A single turn carries every row of the set below to another of its rows. Some are shown first; where does it send the rows asked next?
nibo: |  -69 |  -76 |  -52 |  -44 | -126 |  -27 |  -16 |  -19 |  111 |   10 | -208 |   79 |  106 |   40 | -381 |   55 | -149 | -136 |   23 |  267 | -143 |  103 |  -83 |  -53 |  -63 |  133 | -305 | -170 |   36 |
fel: | -266 |  -61 |  -30 |   36 | -174 | -178 |  216 |  -53 |   40 |  299 |  142 |  139 |  -24 |   56 |   77 | -101 |  -29 | -126 |   89 |   47 |  145 |  -55 |  254 |  -43 |   65 |   50 |   41 |   62 | -181 |
vudi: | -125 | -174 | -121 | -122 | -182 |    4 |  -56 | -103 |   65 |  279 |   43 | -127 |  -28 |  181 | -130 |  148 |  -87 |  104 |   -9 |  -13 |  -12 |   -7 |  299 |  -60 |  -31 |  -43 |   15 | -173 |  200 |
fiven: | -182 | -124 |  -11 |   97 |   96 | -167 |   50 |  181 |  -86 |   75 | -124 |   -6 | -113 | -212 |  -61 | -101 | -203 | -116 |  -88 |  142 |  -17 |  -35 |   -2 |  -20 |   63 |  -44 |   33 |   66 | -111 |
Muz: | -162 |  168 | -116 |  330 |   88 |   54 |   36 | -134 |  105 |   13 | -292 |   36 |   83 |  -83 |   36 |   46 | -115 | -265 |  103 |  161 |   26 |  121 |  -14 |  -64 | -138 |    7 |  118 |  -15 | -211 |
pobeb: | -196 | -111 | -125 |  -74 |   73 |  105 | -116 | -175 |  109 |  145 | -224 |   10 |   77 |  233 |   95 |   38 | -260 | -234 |   15 |   34 |   96 |   87 |  142 |  448 | -324 |  -56 | -354 | -218 |   44 |
kigam: |  -73 |  -60 |   86 | -198 | -137 |   -1 | -220 | -182 |  182 |  120 |   63 |  -84 |  -33 |  459 |  -85 | -144 |   56 |  -96 |  -36 |   83 |  219 |    4 |  118 |  200 |   65 |   16 | -139 | -152 |    0 |
nitiz: | -149 | -127 |  -62 |  -32 |   84 |   35 | -132 | -169 |   82 |  105 |  -82 |   59 |   92 |  360 |  -52 |   97 | -167 |  -72 |   45 |  -27 |  125 |   10 |  150 |  421 | -351 |   10 | -325 | -298 |   34 |
dilu: | -124 |  -27 |   46 | -202 |  -77 |  -56 | -286 | -173 |  244 |  184 |   13 |   85 |  -57 |  529 |  -46 |  -39 |   73 | -146 |  -34 |  165 |  116 |   54 |  188 |  116 | -144 |  -81 | -116 | -120 |  -26 |
Niris: |  -41 |  -56 |  -94 |  -15 |   35 |  192 |   30 | -109 | -105 |   35 | -250 |  -95 |  -59 |  108 | -107 |  102 |  -38 |   51 |    4 | -159 |   64 |  119 |   92 |  -67 |   46 |  -86 | -209 | -340 |   99 |
kuvug: | -128 | -199 | -209 |  -76 | -140 | -195 |   21 |   33 |   98 |  349 |  127 |  -49 |    7 |  220 |   95 |   70 |  -48 |   -1 |   61 |  -49 |   78 |   46 |  244 |   46 |  169 |  -10 | -160 | -180 |  -96 |
Fub: |  -95 |  296 |   32 | -169 |  204 |   26 |    9 | -182 |  269 |  -90 | -257 |  238 |  -39 |  272 |  101 |  148 | -200 | -196 |   45 |    3 |   42 |  126 |  115 |  192 | -141 |  116 | -152 |   59 |   19 |
Ralot: | -182 | -134 |  -99 |  105 |  -43 | -111 |   39 |  197 |  -95 |   94 |  -55 |   47 |  -58 | -178 |  -12 | -229 | -191 | -189 |  -26 |  158 |   80 | -125 |   40 |   66 |  137 | -148 | -115 |   23 |  -96 |
ges: |  125 |   85 |  -93 | -196 |  -25 |   47 |    2 | -354 |  261 |  -26 | -145 |  118 |  -43 |   57 |  -63 |  173 | -188 |  -51 |   72 |  225 |  -77 |  160 |  126 |   34 |   51 |  159 |   74 |   58 |   14 |
foma: | -157 |  140 | -123 |  316 |   63 |  151 |   36 | -136 |  -45 |   84 | -264 |   78 |  -33 |  -38 |   -6 |  105 |  -13 | -298 |   99 |   88 |    7 |  -17 | -163 |  -46 |  -26 |  -31 |  -18 |    5 | -219 |
Simut: | -172 |  109 | -229 |  304 |  -95 |   45 |   56 |  -72 |   98 |   16 | -296 |  -50 |  -27 |  -75 |  143 |  -16 |  -40 | -228 |  135 |  151 |  -16 |   87 |  -17 |  -57 |  -37 |  -94 |   20 |   67 | -186 |
vipub: | -143 |  -90 |  -54 | -104 |  220 |   93 | -142 | -142 |  209 |  147 |  -63 |  128 |   98 |  236 |  -62 |  100 | -229 | -148 |   40 |   19 |   96 |  -10 |  181 |  349 | -284 |   93 | -446 | -107 |  107 |
Biru: |  -59 | -183 |   97 |  -27 |   91 |  316 | -127 | -260 |    7 |   24 | -136 |  205 | -225 |  117 | -173 | -138 |  -23 | -172 |   25 |   90 |  276 |    6 |   58 |  170 |   84 |   62 |  -70 | -110 |  -32 |
Bivok: | -189 |   -8 | -139 |   55 | -171 |   14 |  110 |  -62 |  -63 |  257 |  261 |  131 |  142 |  106 |   42 |  -72 | -198 | -152 |    0 |  102 |  300 |  -55 |  297 |   40 |   28 |  -60 |   81 |   30 |  -77 |
tud: | -165 |   78 |  -71 | -249 |  154 | -115 |   95 |   13 |  -95 |   90 |   -5 |  142 | -213 |   -9 | -148 |   52 | -234 |   35 |  -45 |  -14 |   76 |  -68 |  122 |   14 |  -28 |   63 | -348 |   93 | -176 |
vefu: | -103 | -124 | -154 | -222 | -216 | -144 |   -1 |  -17 |   29 |  256 |   66 |  -62 |  -85 |  247 |   89 |   87 |  -85 |   64 |  -84 |  -23 |   62 |  141 |  294 |   72 |    7 | -154 |  -23 | -128 |  130 |
redi: | -170 |  -61 |  -99 | -124 |  -86 |   62 | -196 | -102 |  216 |  195 |   35 | -121 |   32 |  373 |   68 |    0 | -108 | -219 |   58 |   19 |  259 |  119 |  170 |  216 |  210 |  -39 | -185 | -302 |  -38 |
sova: |   49 |  186 | -205 |   -3 |  -15 |  102 |   26 | -199 |   15 |   85 |   -1 |  164 |  125 |  320 | -177 |   23 | -115 |   25 |   37 | -111 |  213 |   60 |  166 | -139 |  130 |  115 | -146 |   25 | -216 |
Dafa: |  -42 |   78 | -101 |  135 |   70 |  -77 |   11 |   96 |   75 |  -72 | -398 |  334 |   20 |  249 | -144 |  123 | -124 | -147 |   37 |  -22 | -134 |  132 | -148 |   40 |  -87 |   87 | -164 |    4 |  -70 |
nada: |   41 |   67 | -207 |   56 |   22 |  -99 |  -95 |  -40 |  115 |   57 | -400 |  156 |   36 |  109 |  -54 |  -21 | -262 |  -67 |  199 |   34 | -114 |  207 | -138 |  246 | -265 |  -99 |  -52 |  137 |  -42 |
Tibid: |  -50 | -131 |  -87 | -132 | -202 |   45 | -281 | -176 |  226 |  232 |  -61 |   12 |   14 |  458 |  -44 | -146 |   35 | -197 |  -21 |  107 |  189 |  143 |  104 |  220 |    4 |  -48 | -208 | -153 |  -10 |
viked: | -119 | -142 |  -98 | -123 | -104 | -104 |   47 |  -43 |  -38 |  236 |  160 | -256 |   24 |  173 |   40 |  135 | -104 |  115 |  -85 |  -33 |   39 |   14 |  236 |   46 |   -9 |  -61 |  -44 | -115 |   96 |
Poduv: | -208 | -144 |  -74 | -137 |  -65 | -154 |  -27 |  -64 |   11 |  147 |  143 |  -75 |    1 |  297 |  -14 |  121 | -144 |    4 | -124 |   85 |   21 |  -49 |  366 |  109 |  -85 | -140 |   -2 | -165 |  220 |
zasis: | -127 |  -80 |  -81 |   64 |  104 |  -31 |   42 |   29 | -186 |  137 |  -87 |   68 | -129 | -206 |  -79 |  -22 | -262 | -135 |  -49 |   53 |   -6 | -236 |   16 |   56 |  165 |  -89 |    9 |   48 | -119 |
Lapug: | -302 |  -96 |   24 |  185 |  -86 | -179 |  247 |   18 |  -41 |  110 | -129 |   85 |   55 | -189 |  -40 | -207 | -191 | -189 |   38 |   51 |  -28 |  -77 |  105 |   47 |  -40 |  -56 |  -57 |   65 |  -33 |
pil: |  -90 |  139 |  -70 |  227 |  -66 |  -35 |   54 | -167 |  125 |   30 | -335 |   17 |  155 | -104 |  -25 | -221 | -160 | -265 |  162 |  124 |  -55 |   64 |  -85 |   76 |  -77 |  -98 |  -11 |  138 |  -79 |
Zesob: |  -34 | -152 | -179 |  155 |   23 | -145 |  -38 |  178 | -128 |  137 |  -74 |  -79 |  -76 | -109 |   -5 |  -73 |  -47 |  -92 |  -36 |  167 |  -18 | -199 |   40 |   80 |  114 |  -46 |   38 |   54 |  -41 |
Zud: |   76 | -175 | -100 | -142 |  167 |  156 |   55 | -168 |  -81 |  194 |  -45 |  318 |   17 |  -15 |  -92 |  173 | -286 |  -10 |  148 |  124 |   79 |    7 |  123 |  239 | -257 |  115 |  -98 | -133 |   23 |
moz: |  -74 |   52 |  -32 |  176 |   66 |  -63 |  -10 |  234 |    4 |  -70 | -414 |  292 |  108 |  161 |  -46 |   17 | -260 | -162 |  -45 |  -32 |  -58 |   31 |   28 |  145 | -205 |  115 |  -10 |   32 | -133 |
gif: | -121 |  -20 |  -48 |   79 |  -88 |   -9 |   56 |  -23 |  -63 |  288 |  249 |   42 |  170 |  100 |  -72 |  -98 | -126 | -128 |    4 |  164 |  248 |  -75 |  132 |  -67 |   39 |   78 |  121 |   91 | -185 |
zifit: | -105 |  -98 |  -96 |   -5 |  165 |    4 | -275 | -121 |  193 |  153 | -194 |   51 |  111 |  334 |   31 |  122 | -157 | -142 |  -45 |    3 |  -33 |   55 |  145 |  307 | -354 |  -82 | -372 | -156 |  -83 |
Nefud: | -142 |  134 |  -75 | -118 |   49 |   77 | -166 | -136 |  151 |   45 | -240 |  228 | -129 |  338 |   20 |   55 | -283 | -164 |  188 |   42 |  172 |  247 |   -5 |  379 | -285 |  -34 |   42 |   64 |  -41 |
lugem: |   25 |   25 | -126 |  110 |  135 | -176 |  -86 |   88 |  128 |  -63 | -413 |  342 |   85 |  167 | -144 |  -10 | -249 | -109 |   89 |   66 |  -82 |  112 |  -53 |  163 | -202 |   65 |  -98 |  -94 | -152 |
Lorav: | -147 |  161 |  -14 | -181 |   72 |  -10 |  -33 | -145 |  225 |  -97 | -356 |  248 | -121 |  249 |  150 |  -70 | -307 | -246 |   42 |   82 |   75 |  107 |  128 |  343 | -171 |   54 |  -49 |  101 |  -96 |
Kodip: |  -88 |  209 |   22 | -136 |  180 |  -24 | -121 | -283 |  270 | -104 | -299 |  162 | -167 |  255 |  126 |   51 | -157 | -152 |   79 |   44 |   88 |  100 |  134 |  334 | -204 |   29 |  -43 |  -60 | -100 |
dumed: | -272 | -105 |  -53 | -135 |   47 |   93 | -189 |   -3 |   87 |   72 | -122 |   63 |  -45 |  362 |  -28 |   75 | -343 | -190 |   49 |  -23 |  222 |  172 |  104 |  439 | -123 |  -60 | -188 | -261 |   86 |
puzez: |  -92 |   19 | -102 |   44 |  -66 |  -16 |  -12 |  -79 |  -55 |  217 |  235 |  -25 |  195 |  134 |  -21 | -112 |  -96 | -211 |   11 |  256 |  226 | -228 |  229 |   57 |   82 |  -34 |  102 |  -53 |    6 |
kugom: |  -87 |  262 |   93 |  -77 |  199 |   55 | -161 | -121 |  237 |  -73 | -374 |  110 |   20 |  193 |  176 |   -4 | -220 | -295 |  -48 |   24 |   43 |   48 |  117 |  247 | -166 |    6 | -110 |   13 | -169 |
sud: |  -46 |   48 | -234 |  122 |  -69 | -112 |   58 |  144 |   74 |   -3 | -399 |  332 |  110 |  211 |  -30 |   -2 | -248 | -117 |  156 |   72 |  -89 |  136 |  -36 |   93 | -256 |   58 |  -74 |   27 | -151 |
Pemob: |  -63 |   37 |  -72 |  -46 | -140 |   48 |   33 |  -99 |  -73 |  283 |  159 |  147 |  125 |  102 | -155 |  -42 | -228 |  -86 |   42 |   86 |  176 | -189 |  220 |  -82 |  115 |   29 |  200 |  -11 |  -68 |
tagar: | -106 |  164 | -121 |  290 |  -34 |   61 |   45 |   38 |  -31 |   84 | -260 |   35 |  -20 |    4 |  115 |   66 |   39 | -208 |   90 |  114 |   42 |   -7 |    7 |  -44 | -134 |   67 |  216 |   83 | -185 |
Fet: | -392 |   76 |  -33 |  108 |    8 |  176 |   50 | -316 |   83 |   36 |  -12 |  -19 |  -85 |  -39 | -187 |  110 | -101 | -256 |   -9 |  201 |  121 |   10 |   82 |  -10 | -142 |  131 | -278 |   56 | -156 |
zupa: | -114 | -111 |   49 | -204 |  -53 |  113 | -298 | -196 |  298 |  237 |   -5 |  -45 | -105 |  298 | -141 |  -96 |   75 | -136 |   38 |  140 |  160 |  -10 |  152 |  112 |  -26 |   38 | -234 | -122 |   96 |

tagar goes to Poduv
foma goes to vudi
And these:
kuvug goes to Nefud
Lorav goes to Ralot
nibo goes to sova
lugem goes to gif

